Rotation paths and how fast each direction turns (degrees each step)
Each turn is a multiple of 5 degrees from 10 to 175, or 0.
Each row of a path follows its step; steps can be skipped.

step 2: [-34  23 -27  13  34   6  10   4 -29  -5 -24  21 -25  -5   9 -16 -12   9
 -27  31  -5 -16 -32  18  20   2  -6   1  20  -9 -13  10  17 -34 -22 -17
  14 -11   3 -39 -26   2   5   8 -22 -53 -18   0 -29   7   7   7  27 -11
  39   0 -33  -7  -7  -6 -12  -2  13  -2   2]
step 12: [-45  25  -7  -8 -13  19  31 -18   5   8 -38   0  17 -10   4 -26 -10  31
 -28 -29  -8 -21  16  11 -10   6 -13   3  17  12  11  -3 -38  -7  -2 -30
 -16  -5 -41  10  -4  45  24   1  -2 -23 -45 -19  11  -3  11   7  14  -1
  20  22 -33  -3   4 -24   1  -2  16  -5   6]
step 15: [  4  -5  -9  -6 -14  10 -19 -14  -9  25 -12  -1  10   8   9   0  32  18
 -24 -19  -7 -38  -7  18   4   3 -21  12  12 -11  21 -13  15 -14  -9 -54
  43  17 -12  14  -3  12  26 -27   4 -30 -39  17 -22  -7  -2  15 -32 -29
 -35   5  -1 -13 -34 -13  -5  -4  -5   5 -38]
step 22: [ 12  16  40   7  15  22  -7 -54 -16 -17 -18  -6   4   1  17 -34  16  20
 -32  -3  24  17 -14 -45 -10 -18   0  27  -5  22   5  12 -44  13 -11  -3
  -2 -21  -1  29  -4   0  -6 -32  14  -9 -21   3  30 -18  22 -14  -1   9
   3  -7 -14  -9  13 -35   7  -1  16 -26  20]
step 23: [ 15  15 -11 -16  26  -3   8 -40   5  -9   9  43   6  -6  -4 -18  12  38
 -45   7  -7   6 -40  10  14  -3  -8  17   0  -3 -53  -7  29 -34 -20 -34
  -9   6  -8  -3  -6  14  14  -8 -40   0 -13  -1  36  10  -1 -13  13 -18
  -1  -4 -13   2 -32 -17 -25  -6   2 -20  -1]
step 24: [ 34   8  19   1   1   2 -18   6  19   4 -26   8   5 -19 -24 -10  20  38
 -26  15 -10   9 -15   8  14 -17  46 -16 -16  10  36   8   7  11  -3 -11
   6  16 -23   1 -32 -25   9 -21  16  20 -36  -8  14 -18   1 -13  -5  23
 -45  10 -24 -13  -2  14 -34   1  -1 -44  15]
step 28: [ -6   0  16  14   4  20 -19  -5 -15 -19 -16  11  -3  -7  21 -33   3   2
   3   8  19 -20  -5  -7   1 -30   4  12 -11  46 -20  -5   6 -20  -9  -8
 -21  28 -43   2 -35 -29  -6  -9 -31 -19 -17  10 -29   1 -28  -5 -16 -27
  17  -7 -34 -26 -35  -9 -26   1  33   4  31]
[ -3   3  -3  -2   9  -3   5  11   5   0 -11   0  -2   5  -5   6   3   2
  -5   3  -1   8  -3  -2   6   1   1   8  -8  -4 -11   1   6   4   4  -9
  -3  -4   8  -6   2   9   4   6   0  -3   5   0  -3   1   2  -2   0  -2
  -5   2  -2  -1   3  -1  -7 -12   0   5  -2] | 120
[  2   0   5   5 -11  -4  -2   3  -1  -2 -11  -5   2   4  -7   6  -4  -3
  -1   6   4   9   1  -3  -2   1   1  10   3 -10   6  -1   4  -5   1  10
   4   5   3  -6  -3  -1  -9  -5   5  -3   2   4  11   2   2  -6   2   5
   1   1  -7   1   1   3  -3   6   1  -8  -4] | 135
[ -1   2  -7 -10  -1  -8   6  -1   4   5   2   4  -1  -1   3  -3   1  -1
   7  -6  -3  -4  -6   2   0   7   0  11  -1  -5   2   3  -6   0  -1  -1
   2  -4   0   7   1   0  -3  -1  -4  -8  -7  -2  16   4   4  -7  -2   1
  -1   0  -5   1  -3 -10  11  -6  -6   2  -7] | 100
[ -7  -1   0   4 -10   5   1   9  -4   0   0   5  -8  -4   2   0   3   2
   1   8  -2  -3   3  -6   1   2   8  -1   2   1  -1   3   3  -4   1   5
   3  -2   6   5   4  -5   2   5   2 -13   2   2  -4   9   1  14  -9 -10
  -2   2   0   4   0  -9   3   5   1  -1  -5] | 25
[  1   4  -7   2   3  -4   1  -4  -7   3  -1  -2  -2   6   2   2   5  -8
   8  -6   0   6   7   0  11   0  -1   3  -3  -5  -2  -2  -8 -10   2   3
   8   4   4  -3   0  -8   3   9   1  -3 -12   5 -10  -3   2  -3   4   2
   2   8   8  -7  -4  -1  -4   4   3   3  -1] | 25
[-9  5  0  2 -3 13 -3  6 -6 -4 -5 -4  1 -7  6 -2 -3  0  3 -1 -1  4 -4  7
 -7 -6 -2 -5 -1  2 -5  5 -6 -1  6  3 -1  3  7 -7 -2  1 -9  1  0 -4  0  3
  4  2 -4 -2  7 -1  4  6 -4 -6 -6  3 10 -7 -6 11  8] | 40
[ -6   3 -14  -1 -10   1   5  -4  -1  -3   5   8   3  -6  -3  10   3   8
  -7   0   4   4   5   5   1   7  -5  -1   5  -7  -5  -2  -3  -3   2   6
  -3  -8   0  -2   3   5   4   2   3  11  -1  -5   6   5   1   4   0   2
   9   2   0   0  -1   1  -1   0  10   2   4] | 170

step 2: [ 10 -30 -23  13 -18   3 -20  16  35 -12  11  -4  19 -35  24  18 -19   6
   9 -27 -11  -8  -3 -43   7  11   4 -38 -11  39 -17   5  18  12  14 -14
  -1 -29   4 -10  38 -34  22 -22  23 -33  -9   7   1 -12  18   0  56 -23
   2   3   0 -14  -5 -15 -12  15  -8  13   0]
step 3: [ -2 -20  -8 -45 -19  24  16   1 -19  14  22  -1   9   1  46   1  10   3
  29  -2  24 -23  -4 -11  19 -10  -6 -26 -20  40   2  -1  12  25  18  20
  15  15   0  12 -15 -19  12 -20  45   8 -26 -10  -1   5  18  24  26 -16
  10   0   5   0 -63  13  10 -19   5   2  39]
step 4: [-28  36  12 -39 -11 -13 -20  12 -16  -8   3  -6  18  -1  16  31  -1  -2
   1   1   4 -23 -12  -9  11   5  14 -31 -18  -3  -7  48  36 -11  -8 -18
   4  20  12 -14 -48   4 -14   6  64 -33  -3  -5  -9 -20  15  15 -14  -3
  -9 -11 -17 -13 -21   7  -3 -37   7  22 -21]
step 10: [-11  -3   8 -22  18  -9 -26   7  32   5 -12  -2 -35  -5  21 -13 -27  11
  -5  -5  27  10  44 -14  35   3   3  19   4   2 -11  -9  54  21  -1  15
  15  -6 -23   0  21 -50   4 -17  33  -2 -25   4  42 -44  -9  10  14  -1
   6 -16  17 -10 -28  -9 -21 -15  -2   6  10]
step 14: [  1  -8 -35  32 -11 -31   6  -2 -12 -14 -37   4  -5  29  14  -6  -5 -30
  -1  20 -12  -3 -34   4 -11 -25 -18  -3 -45  30  -8   1 -31  20 -54  -5
  46  -5   2   5   6 -35  -1 -14  22   4   1 -22 -19  14  11 -19  -3   8
 -38   7  -5 -18 -18  21   6   4   8 -12 -16]
step 26: [-18 -23  -4   2  -9  21 -14 -14  14   5  28   4 -15  -4  -3 -32   7 -11
  -7  10  57 -22  -5   4  24   7 -15  40 -14   8  43  25  -3  26  11  -6
  26  22 -13  34  20 -30  25 -12  24   3  12  12  29 -12 -13  20   3  14
  -1  34   6   8 -21  15 -32  -5 -36  13 -19]
step 28: [ 12   2 -36 -21  -9  -6 -19 -14  19  16  -4 -23   5 -25  10  -7 -43   6
   9 -13  11 -24  23  -9   4  -4 -12 -16  13   6 -57 -21  16  20  -8  33
  22   4 -15  17  17 -14  26  -2  12 -17  41  11 -21 -30   3  12   1  18
   0  -1  35 -15 -25   5 -31 -24  30   1  37]
[  4  -9  -1   6   2  11   8  -3   1   2  11   6   6  -2   7  -4   2   7
  -1 -10   3  -2   4 -10   4  -7   0   2   6  -3  -5   1  -5   1   7  -5
   2   4  -3  -9   1  -3  -3   4  -8   0   0  -2   6   0   3   6  -5   1
  -5   5   0  -8   1   5   2  -4   5  -1  -2] | 110
[  7  12   0   0   3   5 -13  -1   2  -1   7   7  -9   5  -6  -3   2   4
   3   3   1  -6   4  -6  -5   0  -4   9  -3   3   8  -1  -5   0   0   6
   1   3  -3   2   2  -4  -4  -1   0  -3   1   8  -6  10  -3   1  -5   4
  -6   6  -4   0   7  -6   1   1   5  -4  -8] | 40
[  4   1   0   1   4  -7   8   3   7  -5  -2   3   2  14   3   3  -7   1
   6   5  -5   1 -16   0   0  13  -4   1   7   2  -2   1  -1  -3   6  -6
   7   9  -1  -5  -6  -4  -1  -1   0  -4  -3  -3  -4  -1   4  -3  -2   5
   1   3  -5  -2   6  -3   3  -8  -1   2  -2] | 140
[  0  -1  -9   1  -1   0  -4   5   5   6  -1  -1   0   4   0  -5   0   5
   3   0  -3   5   2  -1  10   1  -5  -7   3   6  -3   1   6   7 -16  -8
  -1  -9   3   2   2   0  -5   4  -6 -10   8   9   3  -3   6   3   1   7
   0  -3  -7   1   8  -1  -1   0   1  -7   5] | 125
[ -2  -9  -4  -5  12 -13   3   0  -2  -6  -3   9  -3  -1  -5   1   8  13
  -3  -2   3  -3  -1  -2  -4  -6  -1  -6  -5  -9   0  -7   3  -2  -1  -9
   0   1  -5   2   7   2   3   2   0   1  -3   5  -4   1  -3  -4   3   0
  -5   7  -2   8   0  -2   3  -6  -6  -3   2] | 45
[  3   2  -7   2  -1   4  -2  -3   6  -2   4   3   0  -2  -1  -3   0  10
   0  -2   1  -6  -6   2   2   5   2  -2  -1  -3  10   8   1   3   5   3
  -1   0   4  -3   7  -3   9  -3   2  -8 -13   2   8  -8  -9   1  -3   5
   6  -8   0  -1  -4  -5   8   8  -7  -2   9] | 45
[  2   1   0 -10  -7   9  -1  10   2  -1   1   4  -8  -3   4  -1  -4  -5
   0   1   3   4  -5  -6   4   1   4  -2   6 -10   4  -3  -8   0  -2  -3
   4   0   6   5  -3  -2  -5   8   0  -6   5  -3  -4   3 -12   0   6  -7
   0   5  -5   2  -1   9   6  -1  -9   2   5] | 80

step 1: [-13   6 -11  15  -1 -38   4  13  40 -11  29 -29   7  -6 -31  38  19  16
 -32   5  11  10  -7   0  21  21 -32  30  25   5 -21   2  -2  19   5 -18
   5  15  15 -35 -10   2   7 -33 -28 -10  15  -8   9  32  -5 -29   6 -31
  13 -23  -1 -22 -38 -22  -2  20 -21  10  -1]
step 8: [-36  22   6 -13  13  -1 -27 -40 -22  29   0 -47  -5 -30  14 -43   1 -17
 -18  13 -31  -2   2 -11 -12  -6  28  15   2   9 -15  15  -3  -6   0  27
  25   0  11 -46   1 -14   7  -1  -6 -13   4 -15 -48  18 -15 -13 -11  24
   3  -6  15  -5  -8  17  18 -39  -3  -5 -21]
step 9: [ -4   5   6  14  30 -15  -2  34  24  17 -45 -12  -4  30   9  -4   2  41
  20  -1  26  33 -26  34 -16  33  -4   1  20  25 -19 -12 -28 -20 -24  19
  19 -12  47   4 -23  -8 -29   1   3 -17  12  -5  -1   0  -9  15  15  16
  10 -24   0  -5  -2  21 -23  32 -10   2   5]
step 10: [  3 -26  -1 -10  36  40  -9  -2   4 -18  25 -10 -11  10  -9  30  24 -31
  31  -3  -3  -5   4   0 -14  -7 -21   0 -18  -4 -10 -31   4 -11   7 -22
  -1 -15  27   1  16 -16   9 -16  34  27 -20   8  25 -10  22 -29  20  35
  38 -20 -29  -2  18 -23  43  12  15  17  -6]
step 16: [ 33  -7  14 -24 -11  18   6  -8 -10  19 -18   0  14   5  -9 -14 -12  -2
  26  21   3  -9  -7   3   6 -12  11 -30  18   5 -40  22   2  15  43 -30
  31  11  14 -32   9  -6 -16  -3  31  29 -47 -11 -26  20  38   2 -28  34
  -6   2 -14   6  13   0   6  -2   2 -39  18]
step 21: [-30  -5 -15  -5 -21  29 -11 -11  -5 -20 -35  -8   9  14 -24 -19  -7   8
  -8 -14  -7  -3 -10   2 -30   9   3 -10  -7  -3 -14  -4  17 -33 -20   5
  33  45   1 -41  -3  33 -19 -41 -12  -2   0   0   1  34  -1  11  20  -6
 -33  29  26  20 -32 -19  33 -10   9 -18   4]
step 28: [-15  36  -5  10 -24  -9 -17  19   0  -4  20  33 -15 -25 -18  11   8 -13
  12 -19   5   2 -28 -25 -28  13 -18   1  17 -13   5 -13  13  55 -11  12
 -12   6  41 -27 -11  -4  11  13 -16   5  -3 -51  16  15   6  31 -24  26
   8  -5 -11 -39   7  -8   4  -7   9 -10 -35]
[  1  -3   4   1  10  -2  -6   6   0  -3  -3  -3  -9  -3   3   4   5  -4
  -1  -4   4   4  -1   5   8  -4  -4   5   4  -4  -4   7  -3  -4   0  -3
  -1   4   2  -4   5   4 -15   2   4   2   1   1  -4  -4  -4   3  16  -2
   2   3   6   0 -12   1  -4  -9   4   0  -1] | 85
[ -3  -4  -3   0   3  -1  -5  -4  -2  -8   4  -2   9   2  -1  -3   3  -5
   1   5   2 -12   6   4  -2   0   2  -3  -6  -1  -1   5  -8   0   0   5
   4   9  -7  -3   3  -6  -1   2   5   0   0  -4  -4  -1   5   3  -4   2
   7   8  -9  -2  -7   4   6   1  12   1  14] | 130
[ -3  -1   0   2  -3  -6  -1   3   8  -2  -4  -8   6  -1 -10  -1  -7   4
  -3   2   1   4  -8   3   5  -1   3   4   0   1  -1   3   4  -4  11  -5
   7  -8  -5  -4  -1   1  -5   3  -2 -13  -3   3  -5   9   5  -7   1   2
 -12  -2   2  -3   4  -1  -1   0   8  -1  10] | 140
[ -8   4   1  -2   1   6 -11  -3   2  -6   1  -9  -3   1  -6  -2   0   0
  -2  -3  -6  -4  -6   1   4  -6   0  -5  -2   1   4   0   6  12  -8  -7
  -7   4   0  -1  -6  10   7  -3   1  -3   6  -3   1  -2  -7 -12  -1   0
   4   0   4   3  -4   6   0   2  -5  -6  10] | 110
